Here are some points, one per row:
tensor([-2.18,  0.42, -1.07, -0.55,  0.24, -0.45, -0.41, -0.20, -0.29, -0.34,
         0.06,  0.46,  0.60,  1.25,  1.27,  2.87, -1.29,  0.72, -0.81, -0.13,
        -1.16,  0.37, -1.89,  1.38])
tensor([-1.14,  1.03, -2.45,  0.54,  2.53, -0.06, -0.27,  1.39,  0.74, -0.83,
         0.80, -1.74, -1.29,  0.18,  0.23, -0.08,  0.18,  0.75, -0.44, -0.61,
        -1.04,  0.01,  0.47, -0.32])
tensor([ 1.15,  0.08,  2.07,  1.41,  1.98,  0.12, -0.12,  0.13, -0.62, -0.20,
         0.04,  0.19, -0.98,  1.24,  0.92, -0.35, -1.01, -1.71, -1.73,  0.15,
        -0.48, -0.67,  0.33, -0.91])
tensor([-0.56,  1.30, -0.32, -0.91,  1.65, -0.93, -0.13,  1.60, -1.58, -0.61,
         2.55,  1.01, -1.52, -0.09,  1.72, -0.01,  0.33,  0.98,  0.10, -0.68,
         0.56,  0.50, -1.36, -0.32])
tensor([ 0.78,  0.17, -0.22, -0.27, -0.14,  0.34,  1.80, -1.08,  0.69, -0.06,
         1.50,  1.07,  0.54, -0.67, -1.85,  0.40,  0.64, -0.62, -0.31, -0.69,
        -0.01,  0.60, -0.92, -0.06])
tensor([-0.04,  1.60, -1.07, -1.05,  2.64,  0.53, -1.18, -0.20,  1.35, -0.60,
         0.80,  1.22,  0.41,  0.70,  0.78, -1.68, -0.94,  0.73, -0.65,  0.09,
        -0.65,  1.36,  0.25,  0.24])
tensor([-1.04, -0.17,  1.12,  1.25,  0.51, -1.18, -0.89, -0.74,  0.90, -0.69,
         0.14, -0.20,  1.22,  1.29, -0.52, -0.20,  0.24,  1.67, -0.13,  2.01,
         1.65, -2.06, -0.71, -0.93])
tensor([-0.85, -0.57, -0.72,  0.81,  0.33, -0.09, -0.25, -1.40,  1.04, -0.03,
         0.63, -0.31,  0.04, -0.18,  0.69, -1.39, -0.36,  0.27, -2.60, -1.17,
         0.79, -1.56, -2.08,  1.65])
tensor([-1.30,  0.74,  1.50, -2.41, -0.19, -0.05,  0.33, -0.47,  0.44,  0.79,
         0.69, -1.19, -0.43, -0.24, -0.08, -1.49,  0.04, -0.25,  0.39, -0.17,
        -0.78, -1.58,  0.99, -0.52])
tensor([ 0.61, -0.30,  0.87, -0.83,  0.17, -1.53,  1.05, -1.35, -0.50, -0.25,
        -1.51, -0.97,  0.38, -0.54,  0.70, -0.46,  0.10,  2.75, -0.62,  0.22,
        -1.23,  1.40, -0.73,  0.39])
tensor([ 0.24,  1.19,  0.76, -0.15, -0.57,  1.78, -1.27,  0.28,  0.29, -1.60,
         0.18,  0.19, -0.17, -0.20, -0.31, -0.18,  1.49, -1.13, -0.57,  1.09,
        -1.55, -0.50, -0.69,  0.66])
tensor([ 0.98,  0.66,  0.37,  0.22, -0.16, -0.30,  0.01,  0.43,  0.78, -0.49,
        -1.64,  0.75,  0.18, -1.32, -0.82, -0.16, -2.31, -1.24,  0.77,  0.96,
         0.08, -0.96, -1.11, -1.65])
tensor([ 0.09,  0.83,  1.08,  1.35,  0.70,  0.82, -0.87, -1.59,  1.33,  0.72,
         0.87, -0.98, -0.05, -0.18, -0.38,  0.64, -0.48, -0.09,  2.38, -1.93,
        -0.90, -0.58,  0.19, -0.21])
tensor([-2.27,  0.93, -0.36,  0.22,  0.44, -0.16,  0.87,  0.20,  0.70, -2.30,
        -0.93, -1.64,  0.21,  0.22,  1.68, -1.15,  0.50, -0.84,  0.84, -1.36,
         1.01,  0.50, -0.63, -0.80])
tensor([ 0.37,  0.44,  1.04,  0.52,  1.49,  0.29,  1.10,  0.87,  0.70,  0.63,
         1.49, -0.58,  1.99, -0.98,  1.00, -1.03,  0.24, -1.06,  0.91,  1.56,
        -0.28, -1.02,  0.27,  1.12])
tensor([-2.12,  1.05, -0.15,  2.19, -0.93,  1.12,  0.56, -0.48, -0.24,  0.92,
        -0.50,  0.17, -0.05,  0.37, -0.23, -1.80, -0.33,  0.54,  0.00,  0.65,
         0.10,  0.16, -0.32, -0.11])
tensor([-0.18,  0.24,  1.07,  0.59, -0.27, -0.19,  0.15,  1.34,  1.54, -0.58,
         0.17, -0.87, -1.61,  0.66, -0.51, -0.52, -1.59, -0.81,  1.08,  0.16,
         1.35,  1.78, -0.14,  2.03])
tensor([ 0.19,  1.36, -1.21,  0.57, -0.43,  0.69,  0.58, -1.99,  0.71, -0.37,
         0.64, -0.27, -2.17,  0.48,  2.02,  0.55,  0.31,  1.43,  0.88,  0.85,
        -0.20, -0.79,  0.56, -0.17])
tensor([-1.02, -1.83,  1.50, -0.34,  1.34,  0.13,  0.08, -1.12,  1.28,  0.71,
        -1.09,  1.60, -1.88,  0.25,  0.26, -0.12,  0.57, -0.14,  0.76,  0.78,
        -0.63, -0.62, -0.21,  0.48])
tensor([ 0.06, -0.84,  0.07,  1.25, -0.68,  0.74,  0.32,  1.64,  1.33, -1.24,
         0.48,  1.26, -0.12, -0.70,  1.16,  0.64,  0.48,  1.66,  0.09, -1.09,
        -0.89, -0.42,  1.26, -0.07])
tensor([-0.45, -2.17, -2.04,  0.64, -0.28, -0.02, -0.81, -0.56, -0.93,  0.12,
         0.47, -1.72,  0.29,  0.51, -0.17,  0.05,  0.16, -0.26, -0.49, -0.26,
         0.83,  0.29,  0.74, -0.28])
tensor([-1.91,  0.21, -0.18,  0.14,  0.75,  0.20,  0.25, -0.75, -1.42, -1.60,
        -0.65, -0.25,  0.66, -0.69, -0.79,  0.75, -0.47,  0.68, -0.42,  0.46,
         0.97, -1.25,  2.59,  1.14])
tensor([-0.62,  0.95, -0.47,  1.05, -0.33, -1.41, -0.71,  1.23, -0.12,  1.17,
        -1.00,  0.63,  0.69,  0.59,  0.19, -0.75,  1.08,  0.09,  0.64, -0.57,
        -1.14, -0.44,  0.20,  0.75])
There is one direction along which these points spread out most. Take the direction at right angles to it along which they spread out most. Then take the direction at right angles to both along which they spread out most. Go by this last direction. How far along it is each point below, from 0 to 99? The average is 50, and the first point in the table lies past the average. One standard deviation of the points above along it is 16.
tensor([ 0.19,  1.36, -1.21,  0.57, -0.43,  0.69,  0.58, -1.99,  0.71, -0.37,
         0.64, -0.27, -2.17,  0.48,  2.02,  0.55,  0.31,  1.43,  0.88,  0.85,
        -0.20, -0.79,  0.56, -0.17]) -> 47
tensor([-0.45, -2.17, -2.04,  0.64, -0.28, -0.02, -0.81, -0.56, -0.93,  0.12,
         0.47, -1.72,  0.29,  0.51, -0.17,  0.05,  0.16, -0.26, -0.49, -0.26,
         0.83,  0.29,  0.74, -0.28]) -> 33
tensor([-1.30,  0.74,  1.50, -2.41, -0.19, -0.05,  0.33, -0.47,  0.44,  0.79,
         0.69, -1.19, -0.43, -0.24, -0.08, -1.49,  0.04, -0.25,  0.39, -0.17,
        -0.78, -1.58,  0.99, -0.52]) -> 42
tensor([ 0.06, -0.84,  0.07,  1.25, -0.68,  0.74,  0.32,  1.64,  1.33, -1.24,
         0.48,  1.26, -0.12, -0.70,  1.16,  0.64,  0.48,  1.66,  0.09, -1.09,
        -0.89, -0.42,  1.26, -0.07]) -> 46
tensor([ 0.78,  0.17, -0.22, -0.27, -0.14,  0.34,  1.80, -1.08,  0.69, -0.06,
         1.50,  1.07,  0.54, -0.67, -1.85,  0.40,  0.64, -0.62, -0.31, -0.69,
        -0.01,  0.60, -0.92, -0.06]) -> 64
tensor([ 0.24,  1.19,  0.76, -0.15, -0.57,  1.78, -1.27,  0.28,  0.29, -1.60,
         0.18,  0.19, -0.17, -0.20, -0.31, -0.18,  1.49, -1.13, -0.57,  1.09,
        -1.55, -0.50, -0.69,  0.66]) -> 56
tensor([-2.18,  0.42, -1.07, -0.55,  0.24, -0.45, -0.41, -0.20, -0.29, -0.34,
         0.06,  0.46,  0.60,  1.25,  1.27,  2.87, -1.29,  0.72, -0.81, -0.13,
        -1.16,  0.37, -1.89,  1.38]) -> 78
tensor([-0.56,  1.30, -0.32, -0.91,  1.65, -0.93, -0.13,  1.60, -1.58, -0.61,
         2.55,  1.01, -1.52, -0.09,  1.72, -0.01,  0.33,  0.98,  0.10, -0.68,
         0.56,  0.50, -1.36, -0.32]) -> 62
